128 stands for zero in the data rows.
Here are some points:
[153 138 143 145 125 154 161 165 126]
[163 130 154 139 112 135 115 118 127]
[110  91 139 123  19 111  92 115 147]
[ 97 109  72 131  82 116 172 180 118]
[144 129 140 130 114 135 130 121 134]
[165 138 137 142 211 152 128  69 134]
[152 137 154 144 119 129 157 133 137]
[142 135 162 171 101 104 178 140 143]
[106 159 129 152 144 153 120 174 113]
[113 121 135 132 110  93 142 128 138]
[167 142 157 142 151 143 160 146 139]
[ 87 167 139 135 154 158 135 152 103]
[181 168 152 133 184 171 152  78 118]
[132 149 142 131 158 139 149 127 122]
[101 115  68 128 154 120 117 128 137]
[122 106 113 124 103  98 105 128 147]
[149 133 163 150 154 130 146  93 157]
[186 147 175 152 132 145 161 124 144]
[175 152 155 155 204 150 123  94 104]
Then 10 other points, each followed by its number:
[161 147 141 139 183 152 157 121 148] 0
[ 88  85 112  90  10  14  87 138 122] 1
[114  98 110 105 138 127 122  97 134] 2
[145 117 142 141 162 126 143 119 146] 3
[150 119 131 139  92 110  97 148 126] 4
[125 162 173 117 161 156 144 147 116] 5
[255 255 246 255 255 241 255  91 179] 6
[174 219 181 153 150 170 161 133 133] 7
[129 125 132 128 117 121 132 133 131] 8
[152 147 163 150 147 149 151 111 137] 9
Which two of these numbered points are nearest to each point below by angle, seen from the average point of the first points? Their numbers follow each, nearest first.
[144 139 157 144 131 137 147 123 132] > 9 6
[156 130 155 142 149 105 138 111 122] > 3 9
[155 141 143 127 176 142 138 107 144] > 0 3
[155 109 162 129  98  82 145 118 139] > 1 8
[150 159 160 132 130 129 152 130 132] > 7 9
[ 99 126 149 104  94 136 140 174 109] > 8 1
[125  98 130 118  79  95 122 101 128] > 1 8
[157 150 149 150 126 123 140 127 142] > 7 6
[127 118 135 122 112 120 108 117 120] > 1 8
[172 152 157 161 167 155 177 138 136] > 6 0
[194 185 172 168 152 182 175 115 110] > 6 7
[ 94 149 128 106  85  53 133 155 124] > 1 8
[139 141 135 131 150 146 157 110 141] > 0 9
[161 115 144 154 117 127 177 171 143] > 6 4
[153 129 127 149 143 129 147 148 126] > 0 3
[192 133 159 157 184 130 151  58 131] > 9 0
[156 144 151 144 136 133 146 148 138] > 7 6
[118 116  60  96 156 141  97  39  68] > 2 8
[124  94 128 100  95 129 140 157 129] > 8 1
[150 127 150 142 129 133 126 137 122] > 4 1
[ 57  74  86  94  83  90  51 149 121] > 8 1
[105 105  66  60 185 121 106  95 140] > 2 8
[157 128 140 138 137 141 130 115 132] > 9 3
